Here are some points, one per row:
[-17  10   5   0 -46  35 -17  55  16  17]
[ -81   68   18    4 -103  101  -97    8   43   -6]
[-56  43  41   0 -69  55 -42  11   3 -15]
[ 11  13  11   6 -18  10   9  13   9  18]
[ 35   5  21 -21  71 -74  57 -40  20 -26]
[-15 -72  -4  59 -84  74  61  29  -7  54]
[ 60 -33 -20 -19  44 -93   7 -17   4 -19]
[  8   0   4  17  -9  15 -14  43 -15  14]
[  9  10  20  21  -6 -25   2   0  14  18]
[ -3  -7  43  59 -74  30  12  25   7  42]
[ 10  10  27  15 -13   0   8  35   0  -2]
[ 83 -26 -21 -51  57 -51   0 -71  34 -17]
[ 36  -4  41 -23  41 -73  37  -8 -33   2]
[ 5  7  3 11 -2 18 -1 20 -7 23]
[  6  12   6   8 -26  25 -11  42  12  15]
[-10  -5 -26   0   8   6  -5  28   3   7]
[ 21 -40 -18 -24  98 -58  -1 -11   3  -2]
[-111   34   -1  -12  -65   69  -26   32  -10  -32]
[   3  -58  -96  -62  127   21   15  -43 -120  -87]
[ 24  -6  -6  15  13 -44  10 -26 -13   3]
[ -1  -5  19 -32  46 -41  16 -24  -7  -7]
[ 49 -45  19 -19  11 -30 -28  -5 -14 -46]
[-18   7 -35  18   4  19   2  41  16   2]
[ 27 -27 -19 -13  62   9  13  19 -12  -5]
[ 42  -6  30 -15  43 -62  43 -53  15 -17]
[ 24  13  -2 -27  39 -38  -6 -31  13 -14]
[ -70   92  127   42  -86  -54  -23 -127   93   20]
[-20   1  34  56 -78  29   1  18  18  46]
[-20   5   0  41 -93  81 -30  63   1  57]
[  5   4  -1 -10  29  11  20  12  -5  10]
[ 11   5 -27  -4  38  -7   9 -21 -10  -7]
[ 45  10   4  -5  27 -45  39 -66 -16 -16]
[-49  24   3   7 -31 -29 -19 -60  -4 -51]
There is one direction along which these points spread out most. Where along it does each point below lie, from 0 to 9? The average is between 4 and 5, and the first point in the table lies past the average.
[ 13 -45 -13 -19  42  -5 -13   9  -2 -12] 4
[  3 -19 -23 -32  23 -23  50  -8  -9 -16] 3
[-36  16 -21   2   3  33  -5  35  13   2] 5
[-12  -3 -46  -2  -3  27  -8 -13  10  -2] 5
[-32  37   3   8 -54 -10   7  12 -35  40] 6
[-16  -5   7  42 -80  86 -20  64  -1  54] 7
[ 17  -2 -38  18  26 -18  -7   4  -3 -16] 4
[ 13   0  -5   6 -22  18  -6  11   6   6] 5
[-10 -18 -59   3  62 -36   4  -6  17 -18] 3
[ 23 -24 -15  -7   9   6   4  16 -21 -14] 4
[18  0 15 -8 -3 17 -5 22  8 -7] 5
[  -1  -23  -51  -52   91 -106  -32  -66   -5  -48] 2
[-26  16 -20  15  -3  33  -9  24  -2  23] 5
[ 31 -29  39 -40  42 -22   6 -51  30 -18] 3
[ 54 -51 -50 -17 120 -60  29 -36 -54 -59] 1
[ 19  -3 -42 -21  69 -82  13 -52  27 -33] 2
[ 27 -32  56  49 -99  28  15   3   2  54] 6
[-91  43   8 -36 -63  63 -22  86 -30  19] 7
[ 49  -9  -5 -62  44 -44  24 -78 -21 -40] 2
[-12   0 -15  -6  -9  23  -5  44  21   1] 5
[-51  43   8  30 -58  60 -40  28 -15  11] 7
[ 30  18 -18   1  40 -66  14 -54  -1   9] 3
[ -8  13 -12  21 -24  41 -24  26  -4  28] 6
[-52  64  62  24 -54  15 -17 -26  21 -17] 6
[ -6  25  -5   4 -30  33 -14  40  17  26] 6
[-11  -1 -21  -7  40  44  -8  34 -24  -1] 4
[ 24  -1  -3 -11   0   6   4   9   4   0] 4
[-17 -37  29  59 -82  36  41  37  16  54] 6
[ 21 -13   3  -4 -31  21 -17  13 -16  -9] 5
